In the rows, 128 means zero.
Each path is a new rotation, seen through one point. The rows after it are directions, each followed by how far the rotation turns it, in degrees a step (0 if it stays put).
Each turn is a multiple of 5 degrees from 10 to 175, or 0.
Each row of a path follows its step; steps can be skipped.
Path 1:
step 1: [128 128 130 132 123 129 131 132 128 125 126 126 131 131 121 131 130 127
 128 129 123 135 136 133 146 132 134 129 132 121 126 136 126 139 127 126
 126 128 118 127 138 136 125 132 126 138 136 129 124 125 119 125 132 124
 121 128 130 124 131 127 129 137]
step 2: [134 121 124 128 128 130 130 124 137 126 124 124 127 132 121 128 137 129
 131 130 133 129 128 124 134 132 117 129 124 132 124 138 131 132 110 126
 128 133 135 124 129 121 126 126 130 128 133 134 132 121 125 129 129 122
 130 131 130 135 134 136 129 138]
step 6: [135 119 136 128 124 133 125 129 126 128 125 127 118 130 124 128 136 125
 133 135 137 119 126 133 140 134 134 129 124 126 120 132 133 137 125 130
 131 132 132 135 137 126 138 136 124 129 126 130 131 125 136 129 124 122
 129 124 131 126 133 127 127 135]
step 7: [139 129 133 133 122 139 131 120 136 120 123 131 131 135 137 133 131 129
 129 135 131 127 130 123 132 125 125 127 129 144 128 127 122 135 121 120
 124 127 128 134 129 127 125 133 129 132 129 135 133 131 120 130 125 128
 121 127 134 127 126 120 127 126]
step 8: [131 127 136 126 129 138 138 137 128 130 123 129 130 129 122 131 126 120
 124 138 135 128 121 126 127 132 119 121 129 126 128 130 134 126 126 131
 137 137 129 135 126 135 126 123 140 126 122 127 129 134 117 131 129 124
 125 131 127 129 130 121 124 132]
step 9: [129 131 129 131 126 131 132 132 129 131 125 113 129 136 123 136 134 128
 126 129 120 134 132 129 141 134 132 122 131 125 138 127 131 129 132 130
 127 125 125 123 135 127 115 131 133 126 133 127 128 131 125 126 128 133
 132 129 132 123 133 112 131 135]
step 10: [133 127 131 123 119 129 137 130 136 126 126 128 125 132 118 133 134 115
 128 132 126 120 136 123 133 135 124 135 132 126 129 141 133 138 124 129
 125 127 126 125 125 123 124 127 125 130 132 120 128 127 137 128 130 123
 130 133 132 129 134 137 126 133]
step 15: [135 125 128 127 127 136 129 123 133 121 123 114 133 134 129 131 132 128
 132 130 133 120 132 125 126 133 125 135 127 130 126 132 134 132 113 124
 122 130 123 130 121 129 129 136 126 134 133 133 134 120 130 120 124 128
 122 125 127 132 128 116 130 130]
step 18: [130 132 131 123 122 129 140 131 132 126 123 135 119 133 125 140 131 123
 119 129 129 128 136 130 132 134 137 128 125 129 124 137 131 139 132 122
 133 130 127 125 137 132 128 128 121 128 131 124 131 123 131 134 128 132
 125 133 131 117 133 126 134 134]
step 19: [131 120 131 134 126 132 123 128 131 125 120 130 122 129 118 133 133 130
 125 134 129 124 135 124 137 126 123 129 129 134 120 136 139 134 123 131
 127 130 127 134 128 125 121 130 121 135 130 138 126 128 121 131 117 119
 129 118 132 130 129 129 128 128]
step 20: [133 133 135 138 123 134 139 126 131 130 117 133 130 131 129 132 122 124
 138 129 135 129 126 125 134 135 118 129 127 125 122 122 123 130 127 123
 129 132 128 126 122 122 129 129 136 131 128 139 128 124 121 135 130 129
 124 127 132 127 135 120 131 137]
[129 127 129 127 127 128 128 127 127 129 128 128 126 131 129 126 130 127
 129 127 128 128 127 129 131 129 130 126 127 130 129 128 128 128 129 128
 126 128 130 125 127 127 130 128 129 127 130 126 131 129 128 129 128 128
 129 129 127 127 131 131 128 128] | 95
[129 128 129 131 128 129 126 127 126 127 129 128 132 130 128 128 129 131
 126 127 126 128 129 128 128 130 129 128 131 130 129 128 128 128 128 127
 126 126 127 128 129 128 127 128 128 129 128 127 128 128 125 126 125 128
 128 126 126 126 128 127 130 127] | 175
[128 125 128 127 128 127 128 128 129 129 130 131 128 130 127 128 129 130
 125 126 130 130 127 128 131 129 128 126 128 129 127 129 128 128 126 127
 128 129 128 130 130 131 128 128 127 126 127 131 129 127 126 129 128 129
 127 130 129 126 126 129 126 127] | 65
[129 130 128 128 124 126 129 127 127 127 130 125 128 127 129 129 129 126
 126 130 129 129 127 126 128 128 129 126 127 130 129 129 131 130 130 129
 128 131 127 128 129 129 128 127 129 129 127 130 128 130 127 126 126 130
 128 129 129 129 128 129 128 128] | 40
